Each path below is one point turned by a fixed rotation once a step. After each direction that follows a path, write how fast that rotation turns it, in degrees per step (0 if it stays still).
Each turn is a multiple of 5 degrees from 10 to 175, or 0.
Each row of a path follows its step; steps can be skipped.
Path 1:
step 0: [-198,160,-204,-143,183,-32,-228,-256,-147,165,-115,-144,35,382,-72,-144,1,136,-216,204,181,267,-44,-141,-194,203,-383,173,-21,-190,40,146,266,-305,-103,-115,114,-49]
step 1: [-39,-232,-263,86,106,111,223,167,-206,-44,107,99,72,130,56,121,78,-77,39,-163,272,288,-79,114,-80,421,-240,277,-366,168,-258,-143,248,146,-104,-227,129,53]
step 2: [136,46,-38,39,32,490,52,68,-84,-72,58,-162,-238,-166,162,232,-221,143,-186,-430,-203,99,-82,-48,-253,173,131,-27,-70,-26,-166,45,-174,94,15,-455,110,-151]
step 3: [-120,380,-117,34,14,208,-168,-322,243,-55,38,-11,-42,-467,213,-241,32,51,-52,100,-64,-80,-109,182,-281,-192,-3,-64,-140,173,-288,-237,-116,-159,-273,-135,61,-132]
step 4: [49,-117,-161,270,335,85,140,-331,151,-342,52,154,-220,-103,-88,-269,182,-74,103,-104,-63,-6,6,-98,114,-256,189,281,-185,43,315,-275,177,-56,-195,94,-134,-168]
step 5: [131,-114,78,343,364,-99,107,-7,63,146,256,133,-11,269,23,-107,-131,-126,97,-28,118,103,26,-218,84,-137,131,-13,471,-242,45,-218,-210,-151,-106,-181,245,-353]
step 6: [207,267,-57,143,147,-181,-1,208,243,-55,-83,6,323,117,-21,135,-179,-213,427,304,100,-213,118,-188,-171,92,179,229,86,246,-178,-160,-177,-3,242,-191,73,47]
step 7: [427,94,-184,-250,-29,-68,-147,-96,165,-97,-419,-34,-319,296,-151,-139,-294,-177,-47,-72,-63,-198,-33,-83,57,304,234,-25,72,0,-120,-136,-23,18,71,70,-273,193]
step 8: [10,83,-252,-142,220,-80,-109,-255,-75,144,131,234,258,318,-7,-332,-250,239,-123,17,86,-7,-273,138,139,148,76,-174,89,88,-114,369,-60,-156,-175,-41,-295,227]
step 9: [-238,173,-394,232,102,-52,85,107,-212,-127,-236,219,163,75,-125,-229,-95,121,39,-67,-131,410,-167,98,-23,110,-259,255,23,65,174,237,145,77,323,-136,87,100]
step 10: [-25,159,-271,205,-20,326,24,282,-354,192,-76,-33,-301,-120,170,39,-81,54,-235,27,167,295,162,198,275,206,182,145,105,-71,-315,-112,80,156,155,-2,126,-105]
Directions:
[96,-80,63,99,35,-61,-42,68,69,29,-46,26,27,89,85,-36,-110,-68,50,20,-35,-139,-19,39,-89,-126,39,8,-6,-17,34,-8,45,-23,-10,87,-35,-88]
40
[-5,39,12,-61,-6,-88,195,83,-42,3,29,31,24,34,-15,73,-47,42,91,-97,69,66,-111,65,11,-47,-22,83,46,-31,-12,7,-15,19,49,-23,47,-140]
90
[89,27,99,70,-21,-45,18,47,-38,-46,-63,-28,35,-111,-49,-32,-64,90,9,-109,99,-35,-27,-2,-64,112,-61,-102,-31,33,20,-42,-55,-50,-66,-24,-137,26]
70
[-44,-30,-17,-5,17,-143,-23,-70,-27,-50,36,-28,-78,-5,3,-25,-86,6,-22,-48,-111,78,44,-9,-106,106,-26,-78,28,-56,-43,-67,-42,-25,69,154,100,-47]
155
[62,12,-23,18,50,12,-26,-36,-76,-33,54,-17,40,-41,-82,122,-31,118,29,40,-37,-17,47,-95,-16,28,113,80,-99,83,33,146,23,-31,0,92,-17,-101]
160
[-79,50,43,8,103,-69,-50,-38,-14,29,-40,71,97,-23,57,38,52,65,82,26,28,-76,-47,-16,-6,-49,-80,-14,-46,10,-167,34,-34,-133,-13,9,113,82]
135
Path 2:
step 0: [-94,32,-130,-141,-25,-234,-304,-119,-297,-136,174,6,-171,234,-81,101,-58,-72,-90,33,290,-335,-79,103,22,-91,-292,-181,123,-131,-315,-77,148,72,1,148,24,-154]
step 1: [220,-17,-79,346,172,110,-35,41,87,123,-30,-201,-35,-162,63,-28,345,12,148,-51,-82,-228,28,107,159,46,220,169,-62,336,9,-340,87,-125,78,56,-125,-353]
step 2: [-76,-111,216,-294,-128,-346,68,202,290,48,-84,47,253,100,233,-242,-25,-119,-42,77,-133,65,117,351,4,129,38,14,230,-5,50,193,-109,-166,-122,214,-175,82]
step 3: [-39,74,59,284,227,92,-162,-150,77,-83,-33,-155,202,301,215,-59,-93,-2,203,123,4,186,44,-192,-11,-288,-427,-5,-187,-10,-222,160,-30,20,-14,-261,193,34]
step 4: [32,28,222,-156,31,-54,-82,167,161,118,5,18,-77,-296,-226,398,168,-3,-172,-45,94,106,-264,77,-132,125,-77,-76,-100,86,-303,-372,124,185,15,-179,-141,171]
step 5: [-103,-233,165,116,-83,-5,212,-25,25,210,89,-187,-128,-154,-124,-357,128,72,-39,171,-158,255,-152,-189,-124,-75,181,-272,-105,-106,328,29,1,-249,163,199,63,-184]
step 6: [105,130,207,-125,-204,-22,119,115,-18,-213,93,53,-173,203,-61,-50,-289,-32,-25,94,193,-284,75,45,56,-335,-53,52,-90,-192,96,216,251,191,-451,-24,-53,35]
step 7: [61,77,1,140,321,232,44,-177,26,-308,-109,54,62,-98,-83,55,-123,152,-55,116,-228,-175,-52,-125,319,322,11,129,-148,166,-31,-89,312,-51,328,-179,-2,49]
step 8: [-49,-149,237,-298,-288,3,-216,-148,-60,225,148,-91,-10,-84,191,196,-164,-77,-315,-165,-32,-85,-40,144,-104,190,31,-58,423,-15,176,-3,-106,-163,164,-103,29,-111]
step 9: [-3,103,-243,271,20,134,-241,103,-220,1,187,-109,124,268,155,-344,16,-166,202,189,-9,-166,-282,-97,89,-74,-29,-115,-24,-192,98,-257,-205,-107,-278,4,89,-32]
step 10: [61,41,-83,-127,28,-389,-169,-98,163,-294,21,16,15,-345,-49,9,140,-71,265,-25,110,-66,183,213,2,11,-49,189,110,-77,-280,-272,339,105,-73,110,-209,-1]
Directions:
[-15,40,-72,-1,-62,-50,134,-68,60,-28,-54,42,-174,74,26,11,46,32,-69,35,-16,-99,-17,60,82,-69,48,-73,-53,79,-11,41,46,38,52,70,2,-95]
65
[-125,3,-34,43,-45,-31,-87,68,-80,-37,82,-107,-27,8,31,32,55,139,-51,-68,61,101,-98,3,74,-47,122,-10,4,28,-24,-10,52,-78,-59,26,-43,11]
85
[-44,-5,96,65,-10,9,13,-26,-2,97,31,-44,-64,76,33,-107,-73,-20,-118,-47,-34,6,22,-50,29,-43,-23,26,111,-118,-82,61,-83,24,-2,150,65,50]
120
[78,-13,-23,51,10,136,110,117,-14,-69,20,-3,-70,58,85,123,-13,-81,57,-23,-34,-14,-100,-74,-65,-56,-50,27,94,5,-63,-14,17,-55,-53,22,-79,-28]
130
[-42,11,-114,24,-4,15,-142,36,-5,-51,18,61,-88,-79,38,-2,-99,-16,-12,51,25,-93,27,-8,127,40,-36,58,129,-49,114,-43,-64,-23,57,2,-54,-74]
40
[1,-2,-39,-128,37,59,8,62,44,-158,89,-19,-3,5,27,-14,-53,102,-109,-52,-79,40,68,29,-3,-28,-80,15,-33,16,-110,2,-59,0,87,-97,96,-20]
90
Path 3:
step 0: [233,-452,-204,388,-330,60,199,155,48,-19,73,235,-201,-92,223,119,-353,-65,-93,-22,214,-130,-300,-152,-147,268,-149,-45,-26,-7,-17,-21,107,-130,2,-211,-198,-109]
step 1: [-59,-169,116,72,-180,-438,30,-89,69,97,167,32,-211,-470,-133,135,-58,-43,-343,-36,169,-182,119,66,34,-30,-51,27,-151,-36,214,255,-65,-345,-224,-315,342,-175]
step 2: [-208,-235,84,126,164,-184,205,305,261,115,-176,-204,217,112,-37,-222,45,61,-95,-237,320,-13,-80,-170,144,230,-120,65,257,-63,80,459,156,46,-161,-395,-40,-152]
step 3: [320,-499,-134,124,-173,-70,345,368,16,49,135,143,-115,122,102,-49,-142,-234,134,-98,296,-237,173,117,-189,167,-367,-33,-52,135,54,33,139,-192,179,-116,58,117]
step 4: [2,-31,-111,87,-305,-482,138,134,276,-205,208,-10,-178,-323,82,90,-385,-62,-216,30,361,72,-32,280,77,-17,224,63,127,-205,-5,204,-63,-137,-36,-80,242,-114]
step 5: [58,-193,18,213,378,-241,22,172,65,-85,121,7,-4,64,106,-21,-71,109,-120,39,141,87,-84,-410,-149,109,-148,-35,226,-116,214,429,-82,-208,-7,-489,-25,-364]
step 6: [-25,-348,-40,-132,-138,25,114,239,-112,178,108,-176,179,40,66,29,-92,-27,0,85,421,-133,417,128,-278,354,-311,-64,-147,-100,54,195,-9,-120,-13,-329,302,151]
step 7: [32,-14,-287,5,-245,-417,269,252,492,-230,185,-70,100,-22,-3,-73,-125,48,181,27,56,-100,46,297,232,-71,-56,-121,187,-162,-128,418,-12,-98,179,-154,164,34]
step 8: [186,-266,-48,264,188,-97,58,302,87,-92,37,-1,-169,54,398,186,-335,225,-73,-21,30,288,-55,-116,-166,142,-84,-17,9,-351,128,236,139,-288,285,-51,-9,-277]
step 9: [-276,-164,-117,-16,-100,-40,-69,-43,-72,31,360,101,87,-187,188,209,-226,193,-69,374,210,-281,7,43,-148,339,-278,28,-152,-112,70,149,-128,-47,-37,-435,359,-12]
step 10: [-58,-39,-115,58,-119,-218,135,21,352,143,38,-288,164,-60,58,-237,95,399,-64,-2,-56,30,359,89,178,-128,-284,31,77,-111,72,621,18,-155,83,-245,98,60]
Directions:
[140,-44,-40,19,26,42,-76,88,60,3,-64,-44,-46,44,63,-68,36,95,53,-7,0,-42,35,-4,-65,58,2,-36,-85,21,52,-119,20,64,-52,-48,-60,-174]
130
[-99,-18,-4,75,-85,111,-43,-73,78,97,-8,38,4,-70,45,41,37,138,-27,-17,-126,-49,-59,-6,86,1,-72,27,-122,-11,-17,16,86,-21,18,49,-58,17]
25
[106,46,12,133,-51,-13,-99,-27,22,-87,-43,-36,-20,10,-33,86,35,27,35,32,-3,-69,39,145,-4,-74,25,103,-12,17,-42,78,-5,18,-135,-36,91,72]
125
[-86,60,59,18,-20,-59,40,23,-15,30,-95,-98,5,45,48,64,-99,39,-119,-43,58,95,171,35,-57,-29,2,28,-77,-47,-8,-88,64,-42,-52,40,-59,29]
160
[-10,-25,49,-60,-8,109,118,66,67,-56,-12,-89,81,53,-66,-10,101,-26,90,-44,15,-69,116,72,67,25,-39,-54,48,53,-26,28,150,-11,34,54,7,19]
90
